[ 71 147 120 100 137  99 154  95 111  85  87 169 119 136 158  11  80 127
  95 160 147 131 122 175 148 152 134 144  54 107 106 158  91 132  86 116
 117 142  92 117 196  91] : Q_346
[ 68 149 116 103 140  99 150  95 111  83  85 169 120 129 159  13  89 123
  87 170 143 144 123 173 146 155 131 142  58 111 111 156  87 127  89 112
 121 137  84 113 195  93] : Q_524
[137 127 120 121 132 124 128 137 135 135 148 135 110 120 121 124 140 124
 137 119 119 129 104 131 125 115 136 137 121 119 116 119 103 135 124 115
 110 120 103 129 138 112] : Q_31
row of Q_31 | [137 127 120 121 132 124 128 137 135 135 148 135 110 120 121 124 140 124
 137 119 119 129 104 131 125 115 136 137 121 119 116 119 103 135 124 115
 110 120 103 129 138 112]
row of Q_524 | [ 68 149 116 103 140  99 150  95 111  83  85 169 120 129 159  13  89 123
  87 170 143 144 123 173 146 155 131 142  58 111 111 156  87 127  89 112
 121 137  84 113 195  93]

[ 97 103 179 182 172 102  82] : Q_408
[170 103 150 123  80 160 169] : Q_291
[149 124 106 138 111 136 111] : Q_36
[170 103  33 182 172 170 101] : Q_403
[160 135 121  64 111 160 121] : Q_470
[118 145 135 138  65 125 130] : Q_728
[107  93  92  79 157  78 160] : Q_128
[118  83 121 181  49 136 101] : Q_667
[ 97 156 106 167 141 136  91] : Q_615
[128 124  33  79  65  78 169] : Q_18
[160 166  92  79 157 160 150] : Q_558
[181 187 164 182 157  78 140] : Q_464
count Q_403: [182] | 1
row of Q_408 | [ 97 103 179 182 172 102  82]

[125 125 152 125]  Q_342
[18 18 18 18]  Q_416
[157  78  86 124]  Q_715
[ 94 125 109 109]  Q_785
[159 140  99 104]  Q_64
[110 104 188 172]  Q_542
count Q_542: [104] | 1
count Q_342: [125] | 3
row of Q_542 | [110 104 188 172]
count Q_785: [109] | 2
count Q_416: [18] | 4
count Q_715: [86] | 1
row of Q_785 | [ 94 125 109 109]

[170 137 137 128 153] -> Q_216
[ 70 114  61 141 154] -> Q_555
[110 167 138 124 133] -> Q_193
[220 115  79 131 135] -> Q_699
[ 37  95 161 124 112] -> Q_905
[220 115  79 131  98] -> Q_898
[117 117 133  97 139] -> Q_780
[ 71 163  82 136  76] -> Q_488
row of Q_905 | [ 37  95 161 124 112]
row of Q_216 | [170 137 137 128 153]
row of Q_193 | [110 167 138 124 133]
row of Q_555 | [ 70 114  61 141 154]
count Q_780: [97] | 1
row of Q_699 | [220 115  79 131 135]
row of Q_488 | [ 71 163  82 136  76]

[152  62 166 214 204 134 209  81 208  64  93 118 101 179  98  83 214 115
 107  67 205 200  89 146 160  59  98 209  68 171 119 163 168  58 163  47
 104 176  85 171 222 214 108  49 203  95 156 190  89 177 199 212 157  69
 113  78 220] -> Q_184
[102 113  72 105  55 214 183 107 194 124 113 154 220  57 199 202 150 174
  51 161 127 147  56 161 198  98 150 184  35  69  60 149  79 193 144 193
 199 149 166  73 203 117 182 153 172 105 174 161  75 196  56  55 116  40
 154  95 168] -> Q_775
[ 90  67 219  66  41  97  51 210  38 221 175 184  56 153 134 125 111 132
  47  52 154  57 214  42  50 181 208  99  79  68  35 122  91 206 180 147
  45  36 161  99 109  41  44 212 209 217  38  34 126 125 154  97 137  50
 120 111 101] -> Q_207
[152  62 166 214 204 134 209  81 208  64  93 118 101 179  98  83 214 115
 107  67 205 200  89 146 160  59  98 209  68 171 119 163 168  58 163  47
 104 176  85 171 222 214 108  49 203  95  88 190  89 177 199 212 157  69
 113  78 220] -> Q_319
count Q_207: [38] | 2
count Q_184: [49] | 1

[ 70 175  89 107 118 244  75 190 151 119  84 158 145  88 211 120 174  75
  65 166 143  78  91 147 177  73 125 105  81 121 140 231 164 107  88 201
 142 123 185  89  84  99 124 144  92 144 217 199] -> Q_183
[114 114 132 131 153 118 137  99 113 108 121 110 103 126 113 113  97 131
 131 101  94 114 138 103 117 141 140  81 141 128 130 125 110 119 121 107
 122 122 116 136 142 113 125 103 115 165 109 113] -> Q_173
[162 150 108 113 129 136 112 180 161 179 116 141 177 102 121 174 160 110
 115 166 175 161 162 161 135 127 108 157 144 131 123 146 151 153 119 151
 177 108 164 123 129  90 155 145 170 145 160 148] -> Q_673
[181 153  90  92 121 118  95 205 201 206 108 161 212  91 108 203 177 101
 122 198 206 181 179 195 132 114  84 194 130 117  94 127 167 153 107 159
 202  85 184 105 110  89 147 174 203 122 172 164] -> Q_325
[167 241 120 110  99 165 119 156 115 174 183 167 139 149 103 168 227  76
  46  97 187 170  73  69 230  82 176 137  96 232 207 146  52 107 182 225
 108 173 109 147  90 117 231  46  78  64 183 127] -> Q_98
[ 24 129 118 128 177 230 106 142 143  65  70 172 115 106 250  81 120 125
 127 170  82  32 130 163 159 101 154  76  84  86 111 200 183  75  68 163
 129 119 197  79 106 148  62 186  91 187 192 216] -> Q_792
[135 152 141 134 114 132 142 130 107 136 136 127 126 128 133 127 159 127
 117 122 140 123 117 113 162 126  84 154 108  72  64 156 203 131  72 145
 202  75 208  87 106 117  81 217 191 160 177 188] -> Q_888
[135 152 141 134 114 132 142 114 107 136 136 127 126 128 133 127 159 127
 117 122 140 123 117 113 162 126 157 147 131 159 160 123 110 116 148 150
 110 148 125 132 131 135 159 105 113 115 142 147] -> Q_389
[119 145 112 114 129 148 110 145 137 133 116 141 137 113 137 134 143 108
 105 137 137 122 127 131 142 110 125 122 114 129 127 141 128 118 114 149
 135 119 143 113 112 111 132 128 122 128 150 142] -> Q_510
[208 189 110 104 132 112 119 187 171 218 151 165 196 119  81 212 195 103
 104 159 210 208 172 148 163 125 123 179 146 174 142 115 117 154 147 176
 184 117 154 136 124  89 202 122 181 117 165 134] -> Q_567
[134 112 132 130  91  99 132 108 106 120 136  98 111 132 101 114 120 127
 126 104 123 128  97 107 113 126 118 139 125 128 131 107 109 129 142 108
 101 135  94 135 125 134 127 104 116  93 100 104] -> Q_597
row of Q_173 | [114 114 132 131 153 118 137  99 113 108 121 110 103 126 113 113  97 131
 131 101  94 114 138 103 117 141 140  81 141 128 130 125 110 119 121 107
 122 122 116 136 142 113 125 103 115 165 109 113]
row of Q_792 | [ 24 129 118 128 177 230 106 142 143  65  70 172 115 106 250  81 120 125
 127 170  82  32 130 163 159 101 154  76  84  86 111 200 183  75  68 163
 129 119 197  79 106 148  62 186  91 187 192 216]
row of Q_98 | [167 241 120 110  99 165 119 156 115 174 183 167 139 149 103 168 227  76
  46  97 187 170  73  69 230  82 176 137  96 232 207 146  52 107 182 225
 108 173 109 147  90 117 231  46  78  64 183 127]
count Q_173: [113] | 5

[117 124 142 108 201  32  59 118 127] : Q_639
[145 127 123 132 114 122 189 154 204] : Q_545
[193 155 112 159 153  98 150 111 145] : Q_691
row of Q_639 | [117 124 142 108 201  32  59 118 127]
row of Q_691 | [193 155 112 159 153  98 150 111 145]

[204 136 111 164 124 154 120]  Q_315
[144 201 106 112 138  99 158]  Q_966
[122 156 156 101 128 156 128]  Q_517
[ 95 144 160 156 126 150 140]  Q_76
[ 94  75 160  78 143 120 150]  Q_393
[132 132 156 122 124 123 135]  Q_768
[157 145 226 149 126  93 185]  Q_240
[211 183 223 151 134 154 147]  Q_490
[133  71  77 105 124 147  77]  Q_830
[182 143 121 185 128 121 167]  Q_852
[130  93  54 174  76 119 139]  Q_859
row of Q_490 | [211 183 223 151 134 154 147]
row of Q_393 | [ 94  75 160  78 143 120 150]
row of Q_966 | [144 201 106 112 138  99 158]
row of Q_768 | [132 132 156 122 124 123 135]
count Q_517: [156] | 3

[111 189 200 134] = Q_519
[ 86 201 106 201] = Q_518
[178 178 158  83] = Q_213
[86 82 86 82] = Q_35
[184  84 155  83] = Q_121
[104 191 116 163] = Q_503
[166  36 161  75] = Q_845
[144 201 144 144] = Q_359
[ 82 188 138  82] = Q_609
count Q_359: [144] | 3
count Q_213: [178] | 2
count Q_518: [201] | 2
count Q_35: [82] | 2
count Q_609: [188] | 1
row of Q_519 | [111 189 200 134]
row of Q_121 | [184  84 155  83]

[112 144 125  63  95 127 145 141  56  46 157 185  56  31  67  90] = Q_357
[ 75  79 172 192 125 234   6 210 173 234  73  85 230 252 198 137] = Q_235
[158 152  86  77  89 161 152 136 108  78 136 162  70  91 103  99] = Q_232
count Q_235: [234] | 2
row of Q_232 | [158 152  86  77  89 161 152 136 108  78 136 162  70  91 103  99]
count Q_232: [136] | 2

[145 147 145 101 102 213  26 103 101 183  75  94 145 150  79 114 133 104
 127 127 121  73 115  37 137 127  60 101 117 115]  Q_572
[160 152 144 128 140 213  24 105 127 187  75  84 144 153  87 126 131 118
 132 131 117  88 100  31 134 112  54  99 109 123]  Q_48
[156 155 133 130 145 206  18 103 127 187  68  80 141 146  77 118 127 105
 125 121 119  77 104  41 139 127  61  88 109 117]  Q_566
[100 154 142 101 138 198  36 106 112 181  33  94 137  33  85 123 129  88
 122 125 113  65 100  33  33 126  76  82 108 108]  Q_273
count Q_273: [33] | 4
count Q_273: [100] | 2
count Q_572: [101] | 3

[141 177 147 116 118 130 110 108 147 143 121 127 122 111 127 102 123 123
 131 122 125 126 128 126 166 134 122 142 152  81 115 124] = Q_250
[141 177 147 116 118 130 110 108 147 143 121 127 122 111 127 102 123 123
 131 122 125 126 128 143 118 134 122 128 100 140 213  81] = Q_495
[141 177 147 116 118 130 110 108 147 143 121 127 122 111 127 102 123 123
 131 122 125 126 128 143 118 134 122 142 100 140 134 108] = Q_723
row of Q_495 | [141 177 147 116 118 130 110 108 147 143 121 127 122 111 127 102 123 123
 131 122 125 126 128 143 118 134 122 128 100 140 213  81]
row of Q_250 | [141 177 147 116 118 130 110 108 147 143 121 127 122 111 127 102 123 123
 131 122 125 126 128 126 166 134 122 142 152  81 115 124]

[ 97 168 134 218] -> Q_215
[190 138 136  56] -> Q_835
[182  67 223 255] -> Q_415
[197  51 237 221] -> Q_870
[ 97 168 134  99] -> Q_355
[ 93 158 111 117] -> Q_370
[216  48 201 210] -> Q_280
row of Q_870 | [197  51 237 221]
row of Q_355 | [ 97 168 134  99]
row of Q_280 | [216  48 201 210]

[127 131 144 165 175 177 181 181 174 162 159 152 152 146 138 130 137 145
 142 155 150 155 164 165 153 147 140 121 108  83  69  69  58  33  35  51
  55  56  82 106 132 142 159 168 177 181 164 165 160 141 139 114  94 101
  88  81]  Q_914
[129 146 167 176 168 160 144 143 146 152 168 156 144 114  66  37  24  73
 111 143 172 195 163 133 103  80  59  91 108 144 155 163 174 161 156 165
 177 169 165 146 127  91  67  65 103 106 148 172 184 166 127  96  66  47
  46  88]  Q_264
[120 146 165 174 169 168 149 142 144 138 149 157 165 160 143 111 100  59
  29  44  73  97 126 154 182 172 159 141 103  89  73  76  83 112 128 143
 154 156 165 161 166 170 172 174 175 155 147 139  92  75  67  63  83 107
 128 153]  Q_653
[129 144 160 175 177 166 155 148 142 138 144 156 164 170 163 132 123  92
  69  52  33  45  67  99 127 154 171 186 165 153 132  98  81  84  84  82
 122 121 145 159 163 169 172 160 163 163 157 169 167 163 146 123 103  98
  75  65]  Q_434
[130 152 173 171 159 132 141 150 166 151 137  84  44  38  71 114 156 189
 170 136  94  86  88 105 131 159 161 162 165 174 176 178 145 114  83  65
  89 109 152 188 170 138  94  59  43  65 121 148 149 168 177 175 169 163
 130 120]  Q_79
[130 148 170 173 162 150 147 141 155 159 166 143 127  73  32  45  83 116
 164 186 177 142 117  83  80  84 113 135 154 165 166 168 171 165 180 175
 150 114  94  76  53  87 121 158 182 171 144 130  68  55  47  75 106 129
 164 183]  Q_467
[128 133 145 146 158 164 176 172 177 171 175 161 165 165 153 147 140 141
 141 138 130 136 137 136 147 152 151 157 160 166 166 166 160 150 147 146
 133 119 123  99 102  79  67  59  47  47  27  34  51  55  57  64  82  96
 104 112]  Q_965
[126 143 158 173 178 170 157 150 143 135 146 153 161 171 168 138 129  98
  80  64  37  36  51  85 113 147 164 185 177 162 145 114  91  89  77  78
 111 113 137 149 158 167 175 158 163 162 156 165 171 174 169 147 130 109
  90  75]  Q_41
row of Q_914 | [127 131 144 165 175 177 181 181 174 162 159 152 152 146 138 130 137 145
 142 155 150 155 164 165 153 147 140 121 108  83  69  69  58  33  35  51
  55  56  82 106 132 142 159 168 177 181 164 165 160 141 139 114  94 101
  88  81]
row of Q_965 | [128 133 145 146 158 164 176 172 177 171 175 161 165 165 153 147 140 141
 141 138 130 136 137 136 147 152 151 157 160 166 166 166 160 150 147 146
 133 119 123  99 102  79  67  59  47  47  27  34  51  55  57  64  82  96
 104 112]
row of Q_41 | [126 143 158 173 178 170 157 150 143 135 146 153 161 171 168 138 129  98
  80  64  37  36  51  85 113 147 164 185 177 162 145 114  91  89  77  78
 111 113 137 149 158 167 175 158 163 162 156 165 171 174 169 147 130 109
  90  75]
count Q_467: [83] | 2

[145 125 102 159 100 115  89] = Q_162
[164  87 100 201  82 104  22] = Q_306
[145 118 150 132 100 123 139] = Q_69
[156 138 100 113 170 110 151] = Q_943
[136 123 124 132 129 122 102] = Q_245
row of Q_943 | [156 138 100 113 170 110 151]
row of Q_245 | [136 123 124 132 129 122 102]

[141 142 217 160 132  89 166 126 109 124 130 139 127 138] -> Q_145
[132 110 168 165 113 102 158 144 119 105 147 155 136 158] -> Q_784
[106 122 106  75 152 106 204 122 141 152 196 157 147 106] -> Q_17
[154  78 132 132 129 117 202  65 164  91 126 125 141 160] -> Q_956
[141 142 217 160 132  89 166 126 137 144 188 135 119 141] -> Q_499
[158 153 193 150 147 134  96 162 179 103 168 200 131  71] -> Q_961
[157  85 127 142 127 122 200  81 171 149 145 127 149 133] -> Q_901
[173 130 110 117 145 171  86 114 177 106 139  75  84  38] -> Q_850
[141 142 217 160 132  89 166 126 137 144 188 136 119 141] -> Q_736
[178  86 105  68 113 129 141  76  49 112 153 101 120 118] -> Q_22
row of Q_901 | [157  85 127 142 127 122 200  81 171 149 145 127 149 133]
count Q_17: [106] | 4
row of Q_961 | [158 153 193 150 147 134  96 162 179 103 168 200 131  71]
count Q_901: [150] | 0

[127 121 124 129 127 131 133 143 126 128 134]  Q_218
[128 130 251 125 126 128 128 112 131 129 131]  Q_304
[125 128 112 129 128 129 121 139 124 130 112]  Q_636
[129 127 122 126 122 122 113 136 126 122 126]  Q_86
[128 127 140 130 120 124 119 137 129 128 123]  Q_167
[128 128 159 129 122 125 122 130 128 129 123]  Q_528
[129 128  50 129 120 126 116 135 125 126 124]  Q_366
row of Q_636 | [125 128 112 129 128 129 121 139 124 130 112]
row of Q_167 | [128 127 140 130 120 124 119 137 129 128 123]
count Q_636: [112] | 2
count Q_86: [122] | 4

